Rows swapped in pairs by one turn or mirror: which row each one swaps with
The rows were stretched afterwards, more along some directions than others.
Q833: [  3  -5  -1 -15  -2  12  -3  11   5  -5  11   0  -9   4   2  -1  11 -11
  18   3 -14  -3   3  -1   6   4  -5]
Q984: [ -5  -5  -4  -3 -13  14  -7  16   1  -4   9  12  -9   6   3   1   2 -16
  -2   8 -11   0  -8   2  12   6  -4]
Q916: [  1 -12   9  -5 -11   5  -2   3   3 -12   6   4  -3   3   5  14  10 -14
   4  10  -4  -2   8  -1   1   4  -4]
Q193: [  5  -7  15  -1  -5   0  -5  11  -1  -5   5   4  -6  11   3  15  -4 -18
  18   1  -9  -8   3 -14  -8   4  -2]
Q809: [ -3  -7  -4 -12 -15   7   3  12  -8  -4  -2  10  -8   3   9  -7   0   2
  10  12 -14  -4   5  -9   1   5  -4]
Q70: [-10  -4  -1  -1   1   5  11   4   5  -7  -2   8 -11   8   4 -13   5 -13
  -8  13  -7  -9  -4   0   3   6   4]
Q969: [  9 -12  -3  -8 -10   0 -14  10  -2  -3  17   3 -16  15   3  12   5 -10
  21   5   1   0   1  -1  16  -6   1]
Q45: [-12  -8  14  -6   7  17   9   4   0   3   1  -4  10  -5   0 -15   7 -12
  -1   2 -14  -3  -6   9   3   8  -8]
Q270: [ 16 -13   4  -7  -5  -7  -5   9   2   1   1   9 -10   7   4   7  -8 -10
  21  -2  -4  -7   2  -6  -3  -7   2]
Q634: [ -3 -10   3   4  -3   6  -1   0   9  -5   3  -6 -19  14   7   5   8  -8
  11   6  -4  -7   2 -12   9 -13   4]
Q882: [ -5  -7  10  -3  -6  11   1   9  -2  -4  -8   0  -1  -4  -3   3   3 -17
   9   5 -11  -5 -10 -12   0   3  -4]
Q802: [ -8 -10   8  -3   1   9  12  -9   8  -4  -7  -2   0   3   7 -13   1 -15
   1   4   0  -7   3   0  18  -3   0]
Q477: [ 11   0 -13   1   0  -4 -11   1   6  10   0  12  -4   3  13   0  -4   4
  -2  -2  -7   8  -4   6   2   2  -2]
Q192: [ -8 -17  17   3   2   3   4   4   6   0   5  -5   1  -3   1   4  12  -1
   1   0  -8  -3   1   3  -2  13   2]
Q653: [-2 -4 -2  4  5  1 -8 -7  4 -1 -2  7 -6 -4  5 -7 -5 -5  0 14 -6  2  4 -3
 -6 -6  6]
Q994: [ 12  -5   4  -5   9 -15  -1   3   0   3  12  11   0   7  -1   5  -3  -4
   6   5   3  10   8  -2   2  -4   8]
Q946: [  6 -11   7   0   7  -8  -4   2   1  -4   4  12   1  -6   3   4   3  -4
  -1   4   2   3   4  -3   6  -5   5]
Q295: [ -1   3  -1  -3  15   0  10  -5   4   3   1   2   6   3  -3 -13   0 -13
   1   8  -2   4   0  -6  -1  -3   5]
Q554: [ -6  -4  -5   5   0  10  -8  12  -7   4   4   5  -8   1  -5  -1   1  -6
   1   5 -11  -9   2   1  -6   0  -6]
Q869: [ -8 -14  -9   6  -1  20   5  -4   4   2  -4 -10  -8  15   7  -2  13 -11
  -1   2  -5  -9  -2  -8  14  -4   5]
Q635: [  3  -7 -14  10   4  -1  -1  -4  13   2   0   5  -6   6   8   7   2  -4
  -7  -4  -3   2   3   1  -4  -7   7]
Q153: [  6 -15   5  -4   8   7  -8   0   6  -2   7   1   0  -6  17   7   8  -3
   6   0  -1   7  -3   4  12 -10  -5]
Q535: [ -6   2   3  -4  -3   4  10   0  12   2   7   6   4   3  -8  -4   4  -8
  -9   3 -11  -5   0   1   4  21   5]
Q548: [  7  -6  21 -11   2  -9  -1   9   2  -2   1  12  -5  -8   1  -6  -3  -8
   6   1  -5  -2   2  -1  -2  -5  -2]
Q488: [-14   2   8 -10   4  12  10  -3   3 -10  -8   7  -3   2   7 -15   3 -15
  15  12  -7  -7  -1 -14   6  -1  -3]
Q30: [ 14  -7   8  -1  10  -5   1  -4  -1   3  -7  -2  -5   2   1  -7 -10 -13
  14  -4   1  -5  -5  -6 -10  -9  -4]
Q568: [ -6 -10   8  -1  -4   2  -3   3  -7  -4  15   3  -6  -6  -9   3  -2  -2
  12  10  -3  -5   1   0   2   6   3]
Q513: [ -4  -8   7   8   3  -6   8   4  -1  -6  -7   8  -4   5  -2   6   0 -10
  -2  10  -9  -5   7 -13  -3   2   9]
Q876: [-14  -2   6 -10 -10   8   6   9  -2  -6   1   9   0 -10   3 -16   3  -8
 -13   6 -13   0  -7  16   5  18 -10]
Q754: [-16 -24  11  -1  -9   9   0  10  -6  -2   6  -4  -5  -2  -9  -3   4 -14
   2  11 -11 -12  -1  -2  -1   6  -2]
Q4: [ 0 -8  3  5 -5  5 -7 -6 -6 -3  6 -4 -1  1 14  7  5 -4  4 11 10  1 -4 -5
  0 -4 -5]
Q604: [ -8  -9  -2  -9  -7   9  10   0  10   0   0  -1  -1  19  12  -3  12 -11
  -9   2 -11   2  -2   0  18  10   3]
Q584: [ -8   1  19  -4   4   5  11   6   5  -2  -1   4  17  -6  -6  -2   6 -17
   6   1 -12  -2  -6   1  -3  16   1]
Q967: [ 12 -16  -1  -2 -11  -3 -10   8  -9   9   2  -6  -7  14   0  12   2  -3
  11  -9  -3  -5  -3  -1  -2   3   2]
Q904: [  8 -15  -5   0   2  11  -6   7  -7  -2   9  -5  -8   3  -2   5  -2  -6
  11   1   4 -10   1  -1   1 -15  -5]
Q397: [-14   0   7  -3  -4  -2  15   5  -4  -6  -6  11   0  -4   3 -14  -1  -7
  -4  17 -11  -3  -4  -9 -10  10  -1]
Q567: [  0 -14  17  -7  -3   4   8  -3   0  -6  -1  -1   3  -5   5 -10  -1  -8
  15  20  -6  -1  -4  -8   4   3   0]
Q233: [13 -2 -1 -1  3 -4  0  1 10  1 -1 14 -5  4  5 -4 -6 -9  1  5 -6  9 -4  8
  6 -1  3]
Q276: [  6  -6   0   9  -7   1  -6   1   2   5  -7   6  -4   6  11   3  -1 -11
  11  -3 -12   1  -9  -5  -6   5   5]
Q966: [ -2 -18  12 -16   2   3  -1   3  -1  -7   8  -7  -8   8   2  -6  10 -16
  15  10  -4  -6   1  -4   7   2   0]
Q436: [ -1   4  13   2   6   1   6  10  -1  -7   4   8  -1   9  -4   6  -3 -34
  10   5  -9  -7  -3 -13 -13   4  -6]
Q790: [ -4  -6  15 -12   6   4   7   2   2 -12   7  -4  -4  -2  -4  -2   7 -20
  19  15  -6  -3   2 -16   3  -2  -1]
Q487: [  6  -4   9  -4  -1   0  -3   2   0  -6   6   3  -4   5   1  10  -4 -30
  10   5  -2  -7  -3 -10  -9  -8  -9]
Q924: [ 10  -8   4  -7   1  -4  -9  -4   8  -1  11   2   2  -1   0   4  -3 -15
  14  -3   3   8  -8   8   5  -1  -2]
Q373: [-10 -11   0  -3   3   9   9  -7   7   4  -4  -1  -1  -4   1 -18   7  -8
 -18   6  -8  -2  -6   6   3   2   1]
Q739: [ -2 -16  -4 -12 -16  10  -5   8   0   8   9  -2 -12  12   9  -4   4   1
   8   4 -14   0  -1  -2   7   7   0]
Q910: [  9 -16  -1  -2   7   2 -11   5  -5  -2   7   0  -9   1   9   6   3 -18
   7   7   1   3   2  -8  -1 -19 -10]
Q501: [  7  -9  -1   2  10  -4  -3   2   2   2   3   5  -5  11   9  13   1 -18
   7   0 -11   6  -3 -14  -6  -4   9]
Q930: [-14 -17  19   4   2  12   3   1 -10 -11   6  -3  -4  -7   9  -6  -1 -23
   7  20  -5  -6  -2 -11  -9  -9 -10]
Q395: [-12  -1   4   3  -1  10  15   6   6   3  -2  -4   2  14 -13  -7   6 -17
   4   1 -10 -12   2  -3   2  16   4]
Q155: [-15 -10  22   2  -2  11   4   4  -1 -10   6  10   2  -3   4  -9  -2 -27
   2  11  -4  -6  -2  -5  11   3  -7]
Q230: [  5  -3  -2  -3   1   0   3 -11   3  -1  -9  -1  -2   0  13  -3  -3   8
   8  11  -6   5  -6  -6  -5   3   7]
Q581: [-10  -4  -2  -6   3  10  10 -12   4 -10   1   1  -2   3  12  -2   1  -6
   2  23   0   4  -7  -8   5   0   4]
Q342: [ -5  -7  15 -12  -5  -4   0  11   6  -2   8  14   3  12  -1  -3   7 -27
   7  -1  -8  -3  -6  -7  15   7  -6]
Q399: [ -2  -4  -5   0   6  10  12  -3  -3  -3 -12  -3   0   5  21  -5   0 -10
   4   7  -5   4 -11  -7 -12  -4  -8]
Q834: [  0 -20   5  -4  -1   6  -2  -2   1  -8   0   0  -1   3  15   7   8  -5
   4   9  -2   4   4  -3   5  -6  -2]
Q281: [  4  -5   9  -3  -2   1   7   2   7  -4   2  15  -6  -2   2  -9  -6 -19
   5  12 -14   9  -5   9   3   6   2]
Q773: [ -4  -5   8  10  14   2   8   3  -1   6 -13  -4  12   6  -1   1   0 -14
   7 -10  -8   0  -4  -7  -7  -2  -3]
Q329: [ -9  -8   1   8  -3   2  -6   1  -4   3   0   1  -6  -7  -4  -4  -1  -1
   3  12 -13  -3   5  -4  -8   1   5]
Q294: [ -4 -18   2   7  10   9   4  -4  -1  -8  -8   1  -8  -3  11  -3   1 -14
   0   6   1 -14  -1 -15  -7 -18  -5]
Q561: [ 10  -5   7   1   0  -8   0   3   3   6   1  10 -10  -3   2   5  -4 -11
  13   7 -14  -2   3 -17 -12  -4   7]
Q774: [  4 -19  12   7  -6   3 -15   2   3  -3   3  -5  -3   2   6  19  12 -16
   5  -5  -3  -4   3  -7   5  -3   1]
Q66: [ -6  -6  -1  -6   1   1   3 -12   1   4  -5   2   2  -3  10 -10  -4   6
   1   3  -2   3  -6   2  -3   9  -1]
Q204: [-10  -2  22  -1  -3   3   9  -5  -5  -6  -2   1   6  -9   3   2   4 -15
  10  11   1  -5  -1 -11   1   4  -4]
Q183: [ -4   0  16 -18  -4  10  13   6   3 -11   1   2   1  -2  -2  -7   4 -17
   7   5  -8   0   0   3  20   8  -5]
Q496: [ -8  -9   1  -2   5   3   4  -3 -12  -7  -2  -5  -2  -3   6   4   0  -2
   8  15   0  -1  -4 -12 -17  -7   1]
Q844: [-10 -12   5  -9  -9  14  -1   8  -9  -1   3 -11   5  19   7   7  13  -6
  10  -4  -9   2   6  -5   9  12  -4]
Q702: [  8  -5  -6  -2   4   1  -4   3  -4   1   4  -3 -11  10  -5   9   6  -4
  20  -1   0  -7   1  -5  -9  -5   3]
Q500: [ 16  -6   0   0  12  -6  -8   3  14   2  13  12  -9  -4  -3   9   1  -7
   3  -4   5  -1   4   3   4 -11   4]
Q9: [ -4  -7   9   7  12   7  11  -3  -4  -4  -1   2  -2   2  10  -7  -6 -23
  14   7  -3  -2  -1  -9  -6 -18  -2]
Q509: [ -8  -9   3  -2   0  23   6   4  -4  -8  -2 -11   0   3   9   2  11 -19
   0   2 -10  -5  -3   1  10  -3 -12]
Q343: [ -9  -5  -7  -2   4  13  13  -3  -5   4  -9  -5   6  10   1 -15  -5  -8
  -4  -3  -8  -5  -4   1   1   6  -3]
Q420: [  9 -10  -7  -3  -7   8  -6  14 -11   7   1   5  -5   4  11  -7  -3  -6
  11   3 -16   0  -4   2  -5  -3 -11]
Q117: [ -2 -20  -2  11   0   9 -10   3   1   4  -4  -2  -4  -6   6  -2   1  -6
   0   9  -7  -5  -5 -10  -8 -15  -8]
Q541: [-10 -12   4   5  -5   7   5   6 -11   7 -15  -7   5   5   6  -4   7   3
   5   0 -11  -3   7 -16  -6   2   0]
Q586: [-11   1   4  -8  -8  12   1  12   3  -5  13   5  -2  16  -7  10  13 -22
   2  -4   0  -7   0   2  25  12  -5]
Q429: [  2  -2  21  -5  13  -3   6   2   3  -7   0  10  14  -7   3   2  -2 -16
  11   1  -2   6  -4   4  -6   1   3]
Q145: [ -5  -7   1   2  -7   1 -10   7  12   2  11  15 -10  -3  -9  -3   4 -14
  -7  10 -12  -6  -6   2   4  18  -1]

Q342 pairs with Q634
Q604 pairs with Q969
Q145 pairs with Q192
Q436 pairs with Q930
Q429 pairs with Q653
Q233 pairs with Q834
Q916 pairs with Q281

